One vector is turned by the same rotation once a step. Each row is the vector after some number of steps, and that number follows the row.
The counts run from 0 to 162.
[134 156 135 156  63 144 126 138 147 119 162  96 150 123  74 129 126 156
 148 105 153  73  92 123 100 122 117 129 162 168 135 118 184 155 150 159
 173  95 123 126 110 122]  40
[105 100  81 124  74 130 113 112 155 160 101 125 132 126 109 158 148 158
 154 120 166 148 152 101 135 116 164  89 109 140 103  86 144 180 169 141
 142 132 111 104 107 138]  102
[155 125 157 164  85  73 129 114 100  94 190 115 131 126 144 120 107 139
 125 159 122 163 116 145 102 146 100 140 153 151 174 133 157  98  88 127
 140 115 166 174 100  95]  38
[ 92 101 115 106 127 100 133 100 157 165 111 128 136 141 136 132 149 166
 134 118 152 174 111 153 202 124 144 152 162  79 142 130 134 158  92  96
 159 141 103  90 152 133]  123
[122 128 136 128 113 119 146 147 138 109  97 126 180  93 112 125 145 131
 163  79 111 162 118 166 185 140 118  96 136 181 164 107 167 114 129 143
 164 107  99 124 142 118]  127
[114 132 120 147 152 137 167 144 146 181 153 103 128 150  83 129 143 124
 172 110 156 110 137  90 118  93 107 195 175 112 149 143 146 116  93  86
 130 146  94  95 128 103]  43
[109  80 140 154  71 143  76 166 133 125 180  97 158 116 128 147 123 123
 133 140 110 137 122 126 146 125 108 141 157 176 148  92 166  92 121 112
 165  92 103 137 148 123]  28
[157 144 121 128  92 133 142 143 151 126 185  56 150 129  82 127 114 114
 145 151 158 101 101  94 100 132 118 146 130 173 122 128 141 161 168 133
  96 116 116 130  99  87]  41
[ 72  97 116 111 119 111 129 146 152 168 140 121 168 138 142 135 144 125
 162 121 139 182 152 150 165  95 138 148 166 147 145 106 140 115  85  65
 141 134  77  96 141 111]  134
[111  92 145 117 112 103 106 175 161 129 154  99 176 102 134 127 130 106
 147 140 125 158 121 164 188 116 116 136 145 161 160  98 126  96 103 132
 133 121  91 117 185 132]  17
[ 88  84 131 140 114 130  97 110 149 133  71 106 131 108 146 160 127 181
 131 102 163 137 124 158 179 148 147 164 171 111 110 110 131 162 144 107
 172 133 104  95 129 150]  3
[119  87 133 182  92 127  91 155 112 128 146 134 100 119 148 146 129 147
 140 146 134 100 150 125  90 110 113 166 167 110 122 138 159  80  71 116
 162 138 154 166 129  89]  57
[129 127 121 154 122 141 191 132 145 113 148 139 120 111 119 112 152 154
 190 119 160 153 182 120  82 110 112 129 133 138 146 145 131 102 116 100
 116 142 113 103  51  81]  55
[158 126 104 117  82 140 156 117 187  71  86 136 183  85 117 134 152 165
 131 112 100 109 144 135 137 127 133 119 128  69 124 127 114 158 165 177
 103 125 137  98 140 122]  95
[123  83 136 147 103 115  70 137 120 100 146 105 165 103 122 166 119 137
 126 143  85 152 102 154 173 142  86 154 147 116 168 113 152 103 116 118
 154 101 133 178 164 133]  137
[141 117 145 146 149 106 128 119 146  81 180 121 132 123 162 122 122 168
 134 149 161 176 154 176 131 133 100 178 146 101 168 162  96 132 136  86
  99 128 104 134  58 113]  154
[160 159 137 141  99 130 164  94 138  91 149 135 187  93 160 119 137 136
 108 136  86 162 122 112 171 138  78 124 140 140 153 148 170 164 139 134
 129  87 143 149 100 107]  8
[164  99  99 146 128  78 140  91 136 121 136 126 116 123 107 144 168 164
 131 164 166 190 125 111 130 129 149  98  81  78 137 119 120 171 155 122
  98 183 135 126 128 139]  92
[144  90  94 191 102 104 123  77  91 146  98 135 105  99 185 153  91 111
 112 146 161 142 139  87 146 176 127 111 120 140 124 130 148 157 128 111
 124 123 169 177 127 118]  100
[164 138 129 168 146 122 176 117 163 146 179 144 127 124  79 103 179 163
 138 104 179 124 124  99 113 110 114 144 147  79 164 143 132 136 161 117
 142 138 113  94 118 160]  62
[134  93 104 171 110 177 111 159 154  92  89 144 126 101 117 143 179 165
 155 119 112  80 159 124 123 110 127 166 157  74 117 142 147 107 129 155
 154 152 128 132 152 118]  76
[128 128 115 153 178 150 154 129 144 161 107 142 142 111 118 121 168 150
 137 129 141 173 123  96 190 123  98 127 118 164 151 154 168 171 139 126
 148 150  66 130 119 130]  0
[136 120 134 166  69 114 102 132 110 133 166 107 132 109 119 123 106 152
 135 118 131  99  90 127 115 135 100 165 171 151 157 116 181 107  94 139
 198  88 161 146 138 117]  39
[150  70 137 184 135 126 136 127 126  83 137 112 124  89 125 150 114 116
 157 131 155  92 147 118 103 160 127 154 160  70 135 124  73  70 131 110
 122 137 138 117 155 135]  64
[ 93  97 131 131  90  97 109 123 134 121 144 100 158 117 188 151  73  91
 136 120 158 133 155 157 135 164 139 149 177 155 128 108 112 111 109  77
 111  94 127 127 104  95]  144
[108  59  88 186 114 126  91 160 140 164 125 136 126 105 132 132 146 100
 125 113 190 126 152 111 149 125 150 108 113 162 104 107 151 131 132 124
 142 157 113 132 195 140]  90
[101 118 139 169 116 160 120 129 107 152  87  94 156  93 125 140 107 114
 142 100 119 129  98  94 167 168 105 134 161 189 132 107 167 141 133 129
 179  90 107 126 145 126]  10
[160 148 143 134 127 117 172 117 124 110 122 132 174 111 106 116 137 144
 159 128 120 179 114 135 155 147  94  93  99 197 164 151 182 168 146 147
 126 118 113 147  91 100]  128
[132 102 108 158 126 108 177 152 129 118  62 139 128  96 146 109 111  74
 153 110 124 125 141 120 164 134 125 116 130 144 148 130 137 115  84 159
 105 163 146 137 208  94]  97
[114 115 142 144 153 131 137 133 138 142 121  91 123 123 101 127 121 164
 145 129 154 111  75 127 158 132 101 206 192  82 165 149 146 145 119 111
 152 137  90 111 138 136]  32
[155 117 106 141 109  85 111 175 146 153 196 101 123 130  99 133 129  96
 127 171 180 117 123 118 101 115 136 140 115 137 139 116 130 141 122 145
  93 168 125 141 183 108]  60
[165 118  97 173 117 166 138 112 165 122 117 168 126 110 179 130 160 128
  93 147 125  93 170  88 132 108 105 119 117 121  98 166 168 173 153 150
 120 145 122 178 124 105]  88
[123 138 136 121  84 137 150 105 155 122 196 150 149 115 170 126 145 164
 124 143 112 176 159 137 134 106  95 137 152 133 134 151 153 138 108  87
 123  94 105 125  53 100]  26
[138 138  94 128  81 138 182 122 152  90  98 120 153  93  69 132 147 143
 176 100 137 109 166 117  99 131 154  85 106 119 114 111 120 145 148 153
 119 130 150  88 101 104]  84
[123 143 145 154 100 147 105 126 146 133 164  98 162 125  92 139 142 163
 133 134 113  91  86 102 132 110  85 175 159 139 149 140 193 152 127 128
 171  86 108 130 137 120]  149
[143  98 119 152 161 141 151 149 136 142  73 153 141  88 114 131 158 136
 149  99 156 144 115 141 194 153 126 104 117 175 141 143 167 147 148 155
 154 167  77 117 149 140]  109
[140 116 128 152 174 102 128 124 107 137 161  73 129 138  70 128 106 130
 144 176 144 134  83 117 153 133 101 201 132 126 179 145 135 131 103 117
 114 152 101 155 136 110]  31
